In the data rows, 128 means zero.
Some points, one per row:
[152 152  99 119 107  99  91 129  91 227 128 196 102]
[105 140 144 100 127 110 115 115 123 113 138 134 176]
[146 100 186  97 142 203 134 230  85  74 157 105 101]
[120 163 103 133 128 140 138 109 143 114  98 129 114]
[109  89 173 155 131 125 114 160  76 255 108 115 138]
[105  88 104 103 122 139 141 102 110 108 102 134 132]
[141  88 181 183 104 128 100 133  70 255 104 182 110]
[119 137 107 128 145  86 171 109 219  76  98  91 213]
[102 192 134 183 172 150 122 120 187 113 112 113 167]
[101  94 122 111 146  97 153 135 161 107 109 117 195]
[128 108 105 119 117  92 106 120  97  95 134 134 129]
[132 115 137 104 134 183 128 203  97  87 144 110 157]
[ 97  94 124 110 132 105 113 150  72 206 115 143 120]
[110 103 134 108 148 120 109 117 119 146 119 126  96]
[149  93 119 127 135 115 144 120 151 133 135  98  73]
[110 100  97 138 107 139 111 133  77 161 102 145  70]
[101 153 132 120 164 130  97 137 131 160 105 103 147]
[143  83 144 134 118 111 142 163  94 127 137 110  83]
[122 198 126 135 142 127 129 108 208 107 166 105 115]
[130 106 121 114 117 138 103 136 103 252 134 161 112]
[132 105 137 126 106  97 117 155  81 145 135 135  93]
[ 90  90 178  98 195 139 122 145 103 231  93  85 232]
[140 106  92 103 122 137 113 133 110 202 141 148 157]
[ 91  81 166  89 173 128 104 140 130 141 107  97 235]
[127 171 171  89 100  98 105 105  83 126 173 171 108]
[105 128 102 123 124 106 159 110 211  79 114  95 114]
[105  91 101 154 106 109 111 132  71 193 110 153 107]
[122 135 107 140 118 153 113 137 129 236 129 160 129]
[144  84 101 127 126 137 140 165  92 128 119 172 206]
[126 160 111 140 125 167 145 134 177 102 132 136 237]
[119 118 112 111 149  94 163 117 170  97  97  89 157]
[132 135 118 127 128 112 129 110 201  84 161 100  99]
[120 168 124 177 125 189 137  97 180  91 145 110 103]
[132 112  74  99 120 198 114 156  90 169 134 141 255]
[107 115 119 106 139 124 154 104 192  84 113 101 125]
[ 94  89 149  89 164 153 117 129 115 185 101 108 255]
[160 138 101 108 119 108 130 131 113 135 131 164 182]
[134 145 126 145 147  98 168 104 198  79 153  98 114]
[108 136 148  89 143 103 115 119 119 128 128 124 143]
[ 98 103 103 107 106  85 124 111 132 111 124 147  89]
[ 92 102 143  93 141 129  96 125 121 114 127 137 255]
[173 148 157 112 123 148 144 170  95 115 147 120  77]
[112 153 135 140 148 147 159 115 215  80 116  94 157]
[140 189 118 131 125 101 140 106 190  86 171 100  78]
[131 183 127 141 128  96 147 118 154  82 170 113  86]
[124 109 110 145 134  92 148 128 141  93 171  95  86]
[136 114  65 128  95  88  96 115  81  74 138 139 115]
[119 180 134 140 144 146 138 118 149  97 121 107 125]
[114 142 151 109 122 190 123 118 133  88 116 119  94]
[107 158 255  83 138 159  98 185 116  95 115 103 203]
[119 171  87 221 105  85 108  97 122 118 117 147  97]
[106  88 113 117 114  95 127 126 113  86 118 118 110]
[115  98  92 130 121  96 139 116 116  96 101 107  78]
Then 12 other points, each followed by its number:
[142  88 103 133 130 111 149 119 127 129 144  85  58] 0
[175 141  94 105  99 114 108 139  79 154 147 199 185] 1
[123 124 132 129 152  91 153 111 193  83 112  90 172] 2
[214 129  85 155 103 118 121 119  90 177 107 238 161] 3
[105  90  94 124  97 112 107 117  69 255 102 164  81] 4
[136 160 135 151 126 101 140 118 158  79 157  98 101] 5
[113 190  98 213 111 110 112  87 138  94 128 176  95] 6
[163  99 133 117 130 199 149 216  78  92 118 125 166] 7
[231 151 110 130 102 170 118 188  82 156 115 224 122] 8
[113 193  82 255 107  90 102  89 137 100 123 173  86] 9
[110 186 131 177 122 155 131 112 144  85 137 127 157] 10
[129 146  92 115 125 193 113 137 111 177 139 127 149] 11
Which of these numbered points is nearest to each point below, ignoring the direction in which the first points spread most? Its number follows each.
[108 159 119 165 116 135 122 110 124  97 129 132 136] > 10
[122 170  79 211 106 101  95  91 136  98 137 127 146] > 6
[120 122 138 104 125 183 107 139 105 180 125 127 169] > 11
[110 113 127 128 156 116 144 117 169 142 100  91 195] > 2
[158  84 122 142 148 116 148 107 142 134 164  79  58] > 0
[ 96  89 134 105 158 124 118 137 113 202  89  87 250] > 2
[121 169 135 147 158 177 147 104 229  70 106  92 133] > 11
[107  88  94 130  96 105 109 117  70 239 107 165  79] > 4
[ 93  92 142 112 163 121 109 132 120 152 118  98 214] > 2
[129 162 130 161 134 112 144 112 147  81 153 100  89] > 5
[171 119  83 107 103 150 103 153  91 190 122 165 136] > 11
[147 108  70  97 112 130  96 157 115 149 136 191 198] > 1
[121  82 156 109 162 132 126 140 122 131 106 106 194] > 2
[198 174 147 100 104 195  91 160  84 105 128 203 106] > 8
[128 183 128 142 130 104 144 116 172  83 161 111  92] > 5
[133 107 141  98 137 194 123 242  72  91 125 109 191] > 7
[119 117 118 112 100 109 105 113  72 222 128 167  90] > 4
[160 137  92 101 108 142 104 139  84 175 143 182 172] > 1
[154 143 103 103 107 138 102 140  93 161 128 176 144] > 1
[177 226 179  85 115 214  96 166  79 111 132 187  76] > 8
[166 103 172 108 143 142 137 207 117  72 150  80  93] > 7
[255 110  67 146  97 148 128 188  83 186  96 237 131] > 8
[107  97 101 139 105 127 113 131  78 192 103 149  75] > 4
[123 113  78 104 112 134 119 136 106 124 136 155 255] > 1
[111 112 124 106 135  96 151 102 211  98 110 112 141] > 2
[102 123 250  86 136 158 109 181  99  95 119 118 186] > 7
[152 137 156 107 118 255 123 158  96  81 139 217  92] > 8
[130 165 130 167 133 113 144 110 145  81 153  98  93] > 5
[173  77 138 120 125 144 170 168  96 112 142 115  75] > 0
[124 148 131 140 133 111 139 132 181  79 160  95 102] > 5
[136 255 141 114 111  84 114  95 118  75 132 176 145] > 1
[144 149 122 118 126 106 124 125 154 111 164 108  96] > 5
[114 232 128 175 136 152 119  95 183 105 108 150 138] > 10
[117  97 152 109 168 147 123 145  98 195 101 113 217] > 2
[105  80 162  86 141 137 110 124 132 150 106 117 177] > 2
[ 99 164 147 106 125  68 165  92 255  78 132 110 162] > 2
[157 109 109 123 120 148 122 140 101 120 118 155 170] > 1
[103 107  83 125  93  83 102 102  79 130 113 165  78] > 4
[ 95  97 128 109 147 105 116 125 131 130 121 107 176] > 2
[110 113  90 150 102 111 113 112 111 129 110 140  72] > 4
[129 176 171 150 137 127 144 117 140  89 164  94  81] > 5
[126  84  97 143 109 155 136 134  72 124 111 140  95] > 0
[186  87 155 204  99 192 129 139  87 206  90 185 109] > 8
